In the rows, zero is written as 128.
One hidden turn or mirror swaps the rows below in pairs. Which row is each named row swapped with?
The rows were stretched afterwards, more along some directions than others.
zok: [100 140  70 121 115  64 157 125 121 136 125 140 102 135 117 161 145 121
 128 135 114 163]
lenaf: [140 129 114 118  98 161 134 148 144 121 129 123 151 136 167 130 146 129
  78 113 139 140]
Vilu: [ 93 154 102  78 117 134 167 136 146 179 139 134 127 153 155 123 139 147
 105 140 147 169]
Tir: [118 119  95 114  97  66 176 114 140 164 127 122 113 120 155 154 140 150
 115 131 165 142]
Saf: [145 159 122 156 151 105 111 122 167 100 106 157  80 136 135 154 128 145
 188 152 161 109]
robez: [131 121 127 134 140 127 165 140 142 144 148 125 118 109 110 119 131 135
 152 153 160 121]
Reti: [133 137 148 141 130 145 152 122 170 124 131  95 118 146 134 118 165 130
 158 167 147 104]
pubi: [126 137 133 147 133 161 128 140 163 134 132 127 131 132 117 123 146 114
 137 158 132 121]
daku: [101 142  91  77 115 126 175 134 150 180 140 127 148 135 154 119 138 146
  90 130 152 180]
safi: [ 93 158  88  85 121 131 180 138 152 171 133 129 135 152 151 129 140 134
  84 138 145 184]
dokod: [120 130 151 144 126 142 141 121 158 120 125  92 135 155 132 116 163 123
 146 152 117 107]
Rufiv: [125 127 132  98 112 155 145 160 121 130 141 117 150 142 136 109 143 142
  89 123 135 149]
mufuf: [118 112 112 117 102  70 168 103 151 127 136 120 109 122 157 156 144 162
 119 120 142 145]
Moku: [128 130 108 122 111 150 136 165 136 138 133 128 132 144 148 121 146 122
  83 128 139 148]
vaduv: [114 155 112 156 143 107 115 133 146 137 117 139 105 123 105 106 124 166
 182 158 112 121]
budu: [133 130 146 129 139 139 152 127 141 122 127  95 113 124 130 130 162 117
 129 147 136 120]
Nimak: [129 155 120 146 141 131 122 147 161 130 130 164 104 114 113  95 128 180
 157 148 138 114]
Bube: [142 150 121 145 158 120 117 123 166 104 105 158  90 130 147 145 128 141
 178 149 168 117]
ziv: [ 88 166 101  98 121 136 162 130 158 178 140 134 129 167 151 130 135 131
 109 160 157 170]
gide: [136 136 126 114 112 161 131 164 137 125 126 134 132 152 153 121 154 129
 112 130 148 135]
Kob: [127 131 156 133 120 169 132 131 144 116 137 105 131 148 120 114 157 112
 139 145 134  99]
dele: [121 161 100 144 148 125 121 150 156 151 119 154  90 125 115 105 126 164
 159 148 132 127]
tel: [115 150 102 149 148  92 120 147 152 148 121 164  93 115 107 107 126 176
 172 152 131 126]
ginaz: [111 139  90 108 142  69 193 111 133 155 140 140  80 132 126 165 131 131
 152 154 175 147]
pob: [115 154 102 145 140 113 129 144 135 156 130 141 112 105 123 110 121 169
 157 136 129 129]
Noneb: [106 138  71 127 115  67 186 129 154 159 132 146  84 111 156 165 145 147
 134 142 170 164]
mif: [121 151 107 148 149 108 123 146 157 152 129 155 103 116 119 103 131 168
 166 147 137 124]
kota: [109 166 125 140 153 140 117 150 144 128 119 144 121 128 100  94 132 164
 156 151 105 127]
mul: [123 142 121 127 112 154 123 163 127 118 121 130 130 164 129 118 148 123
 106 140 129 145]
refe: [138 161 107 143 151  99 113 121 167 115 106 170  73 140 139 155 122 138
 183 150 162 115]
Gitab: [124 104 159 128 129 153 142 114 113 128 148  87 155 123 120 118 132 128
 131 121 109 103]
Zuso: [107 136  87 121 115  63 198 115 145 170 143 113 123 101 154 148 160 158
 126 144 159 157]
guku: [144 159 129 142 154 145 124 130 152 109 106 144  99 124 144 142 127 145
 162 135 161 117]
fep: [132 124 146 119 122 139 146 132 152 137 123 100 129 130 125 121 138 117
 124 137 141 113]
seva: [104 132 103 109 100  91 171 106 133 142 141 125 114 136 145 151 150 144
 127 133 151 140]
duker: [ 96 158 100  90 115 141 153 141 141 162 132 122 133 159 134 118 141 130
  82 128 110 160]
denar: [144 154  95 141 142 114 127 137 153 109 109 152  97 118 146 141 127 144
 159 127 154 132]
fab: [131 144 134 160 125 127 123 140 153  95 131 118 110 146 107 131 157 111
 151 151 105 113]
salu: [128 119 136 113 130 107 174  94 147 140 149 125 126 122 151 166 131 153
 134 121 173 120]
nidi: [131 164 108 135 148 118 123 120 140 101 114 151  87 146 139 140 133 125
 165 144 141 116]
Nofi: [131 125  89 113 124  74 181 114 141 130 137 142  98  92 132 170 122 152
 126 113 158 128]
tupid: [ 99 157 120  86 128 149 176 119 156 183 148 124 136 172 176 137 144 136
 104 160 182 156]
tek: [134 153 113 145 143 119 119 121 154 117 123 159 100 128 165 153 130 148
 152 146 167 123]
mago: [139 132 122 117 122 154 126 157 141 139 126 134 120 161 146 125 156 117
 100 136 157 130]
fute: [113 140 113 138 132 130 153 158 140 128 121 116 108 122 108 118 150 117
 142 145 116 138]
gazal: [131 119 123 134 134 140 149 129 132 134 143 108 127 101 113 123 125 123
 132 130 120  97]
zam: [ 92 150  94 131 111  88 169  98 141 132 128 113 110 148 135 148 154 138
 141 158 107 157]
Lak: [143 149 120 138 152 125 124 122 155 103 104 151  94 130 148 140 135 147
 164 139 158 125]
tivif: [114 131  87 110 106  47 183 109 142 135 137 117  90 126 139 156 153 154
 138 135 143 150]
Bas: [126 147 113 155 139 118 105 149 148 126 111 152 107 118 101  98 123 167
 175 149 112 117]

tivif pairs with Reti
pubi pairs with zok
seva pairs with Kob
lenaf pairs with duker
budu pairs with Zuso
Rufiv pairs with tupid

